In the rows, 128 means zero.
Rotation paths and how fast each direction turns (degrees a step)
Each turn is a multiple of 5 degrees from 10 to 175, or 0.
Each row of a path follows its step; steps can be skipped.
path 1
step 10: [118 128 124 130 124 116 113 128 141 119 125 132 128 121 120 114 138 134
 115 130 116 135 147 130 132 122 127 136 129 115 140 126 139 138 130 134
 124 115 127 127 125 124 129 131 123 135 124 126 138 133 117 110 133]
step 11: [122 124 137 135 136 117 133 131 132 136 137 117 120 133 108 118 125 122
 131 129 129 137 140 132 139 113 111 126 119 122 133 140 130 137 135 129
 135 127 129 132 115 127 141 134 128 130 122 130 135 132 135 139 143]
step 15: [114 142 130 130 118 131 130 118 132 114 135 120 121 132 116 125 118 125
 124 124 130 126 128 119 136 109 125 140 134 124 139 138 132 121 147 130
 119 126 132 136 113 133 128 130 117 123 142 120 124 128 133 125 135]
step 18: [123 141 137 135 135 130 131 119 137 122 120 122 124 124 101 114 119 125
 140 124 137 130 134 119 133 116 118 133 125 120 125 129 137 134 138 141
 127 120 132 131 119 116 127 126 131 124 129 123 137 129 117 122 136]
step 19: [131 143 125 123 114 125 127 117 126 137 130 131 122 136 117 126 130 132
 127 131 137 121 132 127 132 112 116 123 128 115 145 132 111 130 136 125
 122 114 111 133 123 128 131 138 125 136 124 141 138 136 125 124 137]
step 23: [117 130 126 129 117 127 129 128 142 132 126 119 107 126 135 129 128 122
 123 139 138 127 141 129 131 130 129 128 119 117 139 140 138 134 138 142
 120 130 115 132 126 119 127 131 125 137 151 130 131 135 131 124 139]
step 27: [134 135 135 129 134 127 133 117 129 134 134 129 125 124 128 121 125 119
 122 127 118 130 122 121 116 118 124 137 118 121 142 130 139 142 131 123
 130 128 116 137 113 130 126 126 117 145 137 130 153 131 128 130 142]
Speeds:
[129 128 133 130 131 129 128 127 125 124 129 127 130 127 126 128 127 127
 129 128 130 125 126 124 131 127 128 130 127 132 129 130 128 130 128 128
 130 130 129 128 123 129 131 130 132 127 127 124 127 126 123 133 130]  110
[126 126 128 127 126 129 133 129 128 126 122 127 126 124 124 129 129 129
 132 128 132 130 127 128 130 125 126 126 129 131 132 129 126 126 130 127
 127 129 133 132 129 130 129 128 126 128 124 128 128 130 132 128 129]  100
[129 131 129 125 131 128 133 127 128 130 132 127 129 132 125 129 124 129
 129 128 128 132 128 126 127 129 127 128 131 128 128 129 131 130 130 128
 131 125 134 127 128 127 126 128 123 124 129 130 127 126 128 130 124]  110
path 2
step 4: [127 128 144 134 138 128 120 118 124 127 125 131 119 142 135 120 133 123
 134 139 135 131 124 124 135 125 137 125 133 129 133 131 122 116 135 131
 122 127 127 124 121 116  97 126 138 124 124 114 126 133 134 122 122]
step 5: [142 134 134 135 123 131 113 127 125 122 116 132 130 125 128 134 131 133
 131 122 121 130 141 141 117 132 112 113 138 122 118 125 120 122 130 139
 116 123 129 133 124 125 118 120 126 144 132 111 122 130 126 129 135]
step 13: [123 119 128 117 134 131 121 118 133 113 122 122 141 134 125 115 135 126
 124 123 130 143 137 120 132 115 135 111 118 115 129 125 135 123 124 123
 123 110 119 121 128 133 121 117 135 132 123 130 130 126 122 120 130]
step 18: [126 114 115 124 135 124 126 134 144 144 132 129 125 122 120 134 136 123
 140 138 137 128 122 126 135 115 130 139 117 122 136 110 133 119 132 135
 140 119 131 129 142 129 135 133 125 126 133 130 129 135 130 116 125]
step 19: [133 126 125 118 124 124 134 134 124 132 131 126 115 139 124 121 134 119
 129 121 132 117 126 132 113 119 146 128 146 115 134 122 124 140 139 136
 133 125 120 123 125 137 126 136 136 117 127 125 115 135 121 118 122]
step 20: [142 148 123 121 127 134 129 139 134 122 132 140 125 144 132 133 132 134
 119 134 126 136 137 122 129 143 137 118 135 136 138 128 118 126 129 124
 132 126 116 120 133 139 114 119 135 131 120 124 127 135 121 134 127]
step 21: [130 124 126 124 124 128 117 125 123 124 120 121 128 146 140 153 135 120
 136 143 128 137 124 139 143 131 125 129 131 133 128 122 135 122 137 120
 132 123 129 126 126 130 127 112 117 140 132 130 128 125 130 131 141]
Speeds:
[128 125 128 124 129 129 130 128 128 129 126 130 129 131 125 130 126 127
 125 127 122 130 128 130 132 129 126 131 124 128 127 124 131 128 127 130
 131 128 129 132 122 127 128 129 129 126 130 129 131 130 125 128 129]  95
[128 129 127 125 126 128 130 121 133 128 127 125 130 125 131 128 127 129
 132 132 131 123 126 132 130 127 127 130 129 130 131 127 131 131 128 127
 129 127 130 128 129 128 129 131 130 126 128 127 131 130 127 126 129]  95
[130 129 130 130 128 123 124 128 128 125 124 127 131 122 127 124 132 127
 130 132 129 131 126 128 128 128 125 128 126 125 129 126 128 126 133 128
 130 129 127 130 127 130 126 129 128 130 129 131 129 127 126 127 127]  85
[128 131 126 132 134 128 122 125 131 128 130 130 124 129 124 130 130 131
 127 129 128 127 127 126 128 126 131 130 130 126 130 128 128 131 129 129
 128 127 128 128 126 127 131 131 127 128 128 130 128 131 124 131 128]  45
[128 126 126 128 128 125 129 125 128 127 131 131 124 128 127 127 128 126
 131 129 126 128 129 130 131 131 126 126 128 126 130 127 122 129 127 124
 126 128 129 129 128 127 126 128 132 125 123 128 122 128 123 124 126]  70
